Here is a table of points, one per row:
[ 1.9 -1.2  0.9  0.8  0.8  2.3  0.3  1.2 -1.3 -0.1 -0.5 -0.1 -1.   0.2
  0.2 -0.4 -0.4 -2.2 -0.8  2.5 -3.5  1.   1.2  0.8]
[-0.1  0.2  2.9  0.4 -1.3 -1.1 -0.9 -0.3 -1.  -0.7 -2.4 -1.3  1.3  0.1
 -2.   1.4  0.5 -0.4  0.  -0.1  1.1 -0.2  0.1  0. ]
[-0.7 -0.5  0.5  0.   0.4 -0.5 -0.4 -0.1  0.6  0.2  0.7  1.   0.2 -0.9
  0.1 -0.1 -1.3 -0.2  0.6  0.1 -1.1 -0.9  0.3 -0.7]
[-0.4 -0.5  1.9 -0.1 -0.9 -0.2 -0.8 -0.5  0.5 -0.6  0.1 -1.6  0.3 -0.4
 -1.   1.2 -0.2 -0.2 -0.2 -1.   1.2  0.7  0.3 -0.1]
[-0.9  1.6  0.   0.2 -0.3 -0.7  1.2  0.2  0.6  0.6 -1.2  0.4  1.4 -0.9
 -0.1  0.3  0.5  1.2 -0.3 -0.4 -1.2  0.7 -1.3  1.4]
[-0.1  0.1  2.5 -0.3 -0.3  0.8 -2.1 -1.2 -0.8 -0.5 -1.6 -0.8  0.9 -0.7
 -0.1  0.9  0.2 -0.7  0.8 -1.  -0.2 -0.8 -0.2  0.1]
[-1.2  1.3 -1.8  0.3 -0.9  0.7  0.1 -0.1  1.3 -1.1  0.3  0.6  1.2  0.5
  0.6 -0.7  0.3  1.2  0.2 -0.5  1.8 -1.2 -0.6 -1. ]
[-1.4  1.1 -0.7 -0.4 -0.1 -0.8 -0.4 -1.1  0.9 -1.6 -0.7 -0.3  0.5 -0.9
 -0.4  0.2 -0.1  0.7  0.8 -1.   0.5 -1.2  0.1 -0.9]
[-1.6  0.9 -0.1  0.   0.4 -1.6  1.2  0.4  0.2 -1.4 -0.2  0.7  0.6  0.
  0.7  0.  -0.2  4.   0.8 -1.  -1.1 -0.1  0.2 -2.4]
[ 1.6 -1.5  2.8  0.6 -0.7  0.4 -2.1  0.2 -2.   1.7 -1.3 -2.1 -1.4  0.5
 -0.3  0.5 -1.2 -3.3 -1.2  0.4 -1.4  1.5  0.7  0.3]
[-0.4  0.   0.3 -0.6  0.1 -0.8  0.6 -0.3 -0.1 -0.5 -0.4 -1.5  1.  -0.1
 -1.4  0.5  1.4  0.  -0.3 -0.5  0.1  0.1  0.  -1. ]
[ 0.1  1.2  1.3  0.9 -0.4 -0.4  0.8 -0.1 -1.  -0.5  0.9 -0.2  0.4  0.2
  0.1 -0.8  1.2  0.6  0.7 -0.4  0.9  0.5  0.9 -1.2]
[-2.8  2.9  0.2 -0.1 -1.3 -1.4  1.7  1.2  0.3 -2.4  0.1  0.4  2.3 -0.7
 -1.8  0.3  0.9  4.5 -0.3 -1.5  0.5 -1.2 -0.8 -2.2]
[-0.7 -1.1 -3.5  0.8  1.7  0.5  0.8  2.6  0.9  0.7  2.1  0.  -0.8 -0.3
  1.8 -1.9 -0.4  0.4 -0.5  1.4 -0.8 -0.2 -0.4  0. ]
[ 0.3 -0.4 -1.2  0.2  1.7  0.4 -0.7  1.7  0.3  0.   1.1  0.5  0.4 -0.2
  0.9 -0.8 -1.1 -0.5 -0.6  0.2 -0.2  0.1  0.4  0.8]
[ 1.5  0.   0.  -0.3 -0.5  0.7 -1.  -1.7 -0.2 -0.4 -0.9  0.5 -1.4  0.3
 -0.1 -0.6 -0.2 -2.  -0.5 -0.2 -0.3 -0.1 -0.4  0.4]
[ 0.1 -0.9 -1.8 -0.1  0.   0.3  0.3 -0.7  2.   0.1  0.6  1.7 -1.3  1.
  1.2 -0.1  0.2  0.5  0.2  1.2  2.4  0.1  1.   1. ]
[ 1.  -1.   0.8  0.3  0.1  1.8 -1.9 -1.3 -0.4  2.5 -1.5 -0.2 -2.2 -1.6
 -0.5 -0.5 -1.2 -1.4  0.4 -0.5 -1.7 -1.3 -1.1  2.8]
[-0.6  0.  -0.6 -0.2  0.3  0.2 -1.8  0.  -0.2  0.9 -0.6 -0.6 -0.6  0.1
  0.8  0.  -0.9 -1.6 -0.4 -0.6 -0.3  0.8  0.6  0.4]
[-0.8 -1.1  0.9 -0.8 -0.5 -0.2  1.3 -0.1  0.2 -0.2  1.5 -0.1  0.4  0.1
  0.5  0.8  0.7  2.3  1.1 -0.8  2.1 -0.6  0.5 -1. ]
[-0.4 -0.6  0.7 -1.8  0.9 -0.5  0.6  0.   0.   0.6 -1.5 -0.1 -0.2 -0.4
 -2.   0.9  1.5  1.9 -0.5  0.8 -0.8  1.1 -0.8 -0.4]
[-0.5  0.  -1.6 -0.1 -0.5  0.1 -0.8 -1.9  0.  -0.9 -0.4  1.3 -0.4  1.4
  0.1  0.2  0.4 -0.8  0.   0.9  0.5  0.   0.8  1.2]
[-0.6  1.7  1.2  0.  -2.1 -1.1 -0.2 -1.6  0.3  0.1 -2.1 -1.1  0.7  0.8
 -1.1  1.6  0.2  0.1  0.6 -1.1  0.9 -1.4  0.  -1. ]
[-0.7  1.4  1.2 -0.1 -1.1 -1.5  0.  -1.   0.3 -1.  -1.1  0.5  0.6  1.1
 -1.5  1.2  1.   2.4  1.3 -2.   2.3 -0.7 -1.  -2.1]
[ 1.1 -0.7 -1.5  0.   0.1  0.2  0.5  1.2 -0.3  0.7  1.9  0.9 -0.4  0.
  0.2 -1.2  0.3 -0.5  0.3 -0.2 -1.   0.5 -0.1  0.2]
[-1.2 -0.4  1.4  1.2  0.4 -1.3  0.7  0.7 -1.5 -1.4  0.1 -0.2 -1.1 -0.3
 -0.3  0.3  0.   1.3  0.5 -1.  -0.5 -0.2 -0.1 -1. ]
[ 0.4 -0.3  1.9 -0.1 -1.   0.2 -1.2  0.2 -0.8  1.2 -1.1 -0.7  0.4  0.3
 -0.2  0.   0.  -3.  -0.9  0.7  0.  -0.2  0.6  1.7]
[-1.   1.7 -3.4 -0.1  0.4 -0.5  0.2  0.   2.  -0.9  0.8  0.9  0.7  0.7
  0.6 -0.6  0.1  2.3  0.3  0.1 -0.8  0.3 -0.3  0.5]
[ 1.7  0.3  2.3  0.4 -0.4 -0.3  0.1 -1.1 -2.4  0.3 -1.  -1.8 -0.1 -0.5
 -1.3  0.3 -0.5 -2.   1.1 -0.6 -0.7  1.2  0.  -0.1]
There is one direction along which these points spread out most. Take the direction at right angles to it along which they spread out most. Go by this last direction. For each point below, how far along it does it lie, from 0 to 99? 50 is the average, and the first point above lies past it. One standard deviation of the points above along it is 16.
[-0.6  1.7 -0.7 -1.  -0.3 -0.8  1.5  0.3  0.8 -2.   0.4  0.2  1.5  0.8
 -0.4 -0.5  1.9  1.1  0.1 -0.6  0.9 -0.2 -0.5 -0.7] 52
[ 1.7 -2.  -1.4  0.   0.6  1.1  0.8  0.5  0.2  0.   2.8  1.3 -0.8  0.3
  1.5 -1.4 -0.5 -0.3 -0.8  1.2 -0.6  1.8  0.5 -0.1] 81
[-0.1 -0.1 -2.7  0.1  0.6  1.7 -0.3  0.1  0.3  0.7  0.3  0.3  0.1  0.7
  0.5 -0.8 -0.5 -0.2 -0.8  0.3 -0.8 -0.4 -0.4  0.7] 73
[-0.8 -0.5 -0.3  0.4  0.8  1.2 -0.3  1.8  1.9  1.9  0.7  0.8 -0.3 -1.1
  0.9 -0.4 -1.  -0.7 -0.3  1.1 -1.3  0.1 -0.1  1.5] 73
[ 1.1 -0.2 -1.6  0.2  0.8 -0.2  0.9  0.9  0.   0.   2.5  0.4  0.1  0.7
  1.5 -0.4 -1.4  0.2  0.4  0.9  0.5 -0.7  0.7  0.1] 74
[ 0.3 -1.2 -1.7 -0.9  1.2  0.2  1.9  1.2  0.5  0.8  2.   1.2 -0.6 -0.5
  1.4  0.4  0.5  0.3  0.2  0.4  2.   0.3  0.8  0. ] 74
[ 0.   0.3  2.8  1.  -0.4  0.   0.  -1.1 -1.3  0.5 -0.4 -1.7  1.1  0.
 -0.1  0.2 -0.6 -2.3 -1.1 -0.1  0.9 -0.3  0.5 -1.2] 33
[ 1.9 -1.1 -0.7 -1.   0.6 -0.5  1.1  0.4  0.4  1.7  0.4  1.1 -2.2 -0.9
  1.4  0.2  0.3  0.8 -0.3  2.2  0.6  0.4 -1.5  0.7] 70
[ 2.9 -1.  -0.9 -0.1  1.1  1.7 -1.8 -0.8 -1.2  1.1 -0.4 -0.3 -1.5  0.7
 -0.4 -0.1 -0.3 -3.5 -0.4  0.6 -1.   0.8 -0.6  2.6] 61
